In the rows, 128 means zero.
One turn moves each row of this set onto another row. After a few examples, where does it send each row asked below?
Zuz: [131 110 119 113  96 147 111 147 100 135 132 147 111 118 126 138 106]
Sodu: [ 96 111 116 118  95 142 103 153 144 143 150 163 113 149 117 105 114]
simo: [132  96 136 129  80 140  98 144 121 114 137 168 105 149 101 114 116]
fizo: [115 105 140 145  90 157 113 117 148 128 136 169 112 139 107 103 120]
Gaku: [120 103 142 112  83 160 132 157 133 122 141 170 131 131 141 120 133]
Vogo: [133 114 143 134 106 126 122 148 135 111 142 159 102 105 125 128  99]
bovuk: [131 124 159 145  68 140 107 149 133 142 119 167 131 143 117 123 110]
pinos: [133 119 159 127  87 156  99 146 122 139 137 174 139 112 107 116 119]
Per: [121 115 123 123 109 170 106 147 148 150 123 167 103 146 137 126 112]
nalan: [111 143 141 140  82 132 106 155 127 159 129 156 128 136 124 111 117]
zum: [143 106 144 132 104 151  88 143 132 133 149 183 111 128 113 116 100]
nulu: [129 121 119 126 104 140 119 144 130 127 119 145  94 123 145 134 126]
zige: [121 119 126 128  98 166 135 128 132 142 121 166 111 114 115 116  91]
dum: [120 113 125 151  91 146 104 159 166 134 142 162 113 136 109 114 103]
Mari: [123 107 135 136  99 123 120 158 112 130 116 166 132 148 133 135 105]
vef: [132 120 120 152  86 124 103 154 149 123 142 148 106 125 115 116 124]
dosad: [129 131 151 140  82 143 130 141 128 125 140 158 126  97 124 125 118]
fime: [110 134 149 124  93 154 120 153 150 149 146 168 137 112 127 114 119]
gaf: [146 114 129 116  78 151 110 121 142 138 122 169 119 125 130 124 132]
guk: [120 118 142 120  92 159 135 158 105 121 146 163 115 126 128 105 129]
lesur: [113  98 127 121  89 169 121 148 109 132 144 170 136 118 131 114 117]
sulek: [119 121 121 143  98 126 118 150 114 146 130 164 126 150 147 127 115]
komog: [132 134 129 113  92 155 128 152 128 141 144 154  94 142 141 129 119]
vone: [118 121 128 118 110 133 102 151 159 143 155 168 116 120 139 119 114]
bonet: [124 118 138 142  99 141 119 156 119 143 126 177 122 166 134 124 105]
kig: [121 131 140  95 107 138 120 149 130 138 116 157 114 122 110 110 126]
vuguf: [109 103 117 137  80 128 131 143 140 111 140 149 104 128 126 126 107]
gopo: [110 122 140 148  76 130 118 149 126 142 117 152 137 118 124 130  98]
kurut: [106 113 129 129  95 130 106 124 144 130 138 153 117 128 117 104 144]
gade: [133 102 134 121 112 157 100 150 114 127 107 160 103 131 114 130 107]
desa: [100 102 142 131 104 136 122 133 139 115 123 153 117 122  98 109 115]
Bev: [130 101 138 103  93 166 113 156 135 138 127 167 119 144 125 142 101]
tam: [124 107 127 143  98 130  92 165 140 125 132 155 117 125  93 114 107]

bovuk -> nalan
simo -> Sodu
kig -> zige
And these:
kurut -> desa
Gaku -> guk
vone -> Vogo
Mari -> bonet
vef -> tam
dosad -> pinos
Per -> nulu
Bev -> komog

One turn moves each row of this set onto another row. After a few examples, where does it send each row asked below?
J: [119 138 118 117 119 146 141 119 124 120 116 142 137 132 146 113]
Q: [126 114 134 133 135 150 129 132 127 118 139 138 103 131 144 141]
R: [113 154 106 125 133 117 128 130 123 130 138 115 120 131  99 124]
M: [136 123 141 145 133 122 126 118 144 128 131 145 114 141 148 144]
W: [136 124 118 112 120 115 143 157 137 143 137 123 134 123 110 123]
T: [123 128 134 117 136 139 126 130 128 131 141 144 117 124 156 150]
C: [111 123 118 118 128 134 132 119 118 124 107 155 137 131 136 123]
Z: [141 138 127 142 125 111 126 114 142 134 128 129 107 131  94 136]
N: [126 126 142 144 138 141 131 125 122 117 126 129 127 126 159 142]
E: [108 130 120 134 146 133 126 129 131 124 135 129 125 125 157 148]
H: [131 129 112 118 131 131 119 120 137 127 127 107 113 119  92 137]
B: [147 138 130 131 117 119 142 144 133 135 127 100 133 127 110 114]
X: [122 143 107 116 138 116 121 132 133 143 124 119 104 121 102 131]
G: [131 138 111 142 134 113 130 127 132 131 135  95 115 129 101 129]
F: [138 126 132 135 120 126 130 100 144 123 108 151 137 137 131 132]
A: [122 132 128 133 127 140 131 101 115 112 123 136 140 138 141 123]
V: [148 130 144 136 123 103 133 138 148 138 126 127 138 130 108 131]
K: [126 123 127 112 136 138 115 114 122 118 109 138 153 140 133 125]
U: [140 119 133 125 131 115 132 162 131 136 133 116 133 142 111 113]
D: [131 138 129 125 124 125 143 160 133 137 127 111 135 108 114 128]

K -> H
B -> A
J -> R
And these:
W -> C
M -> V

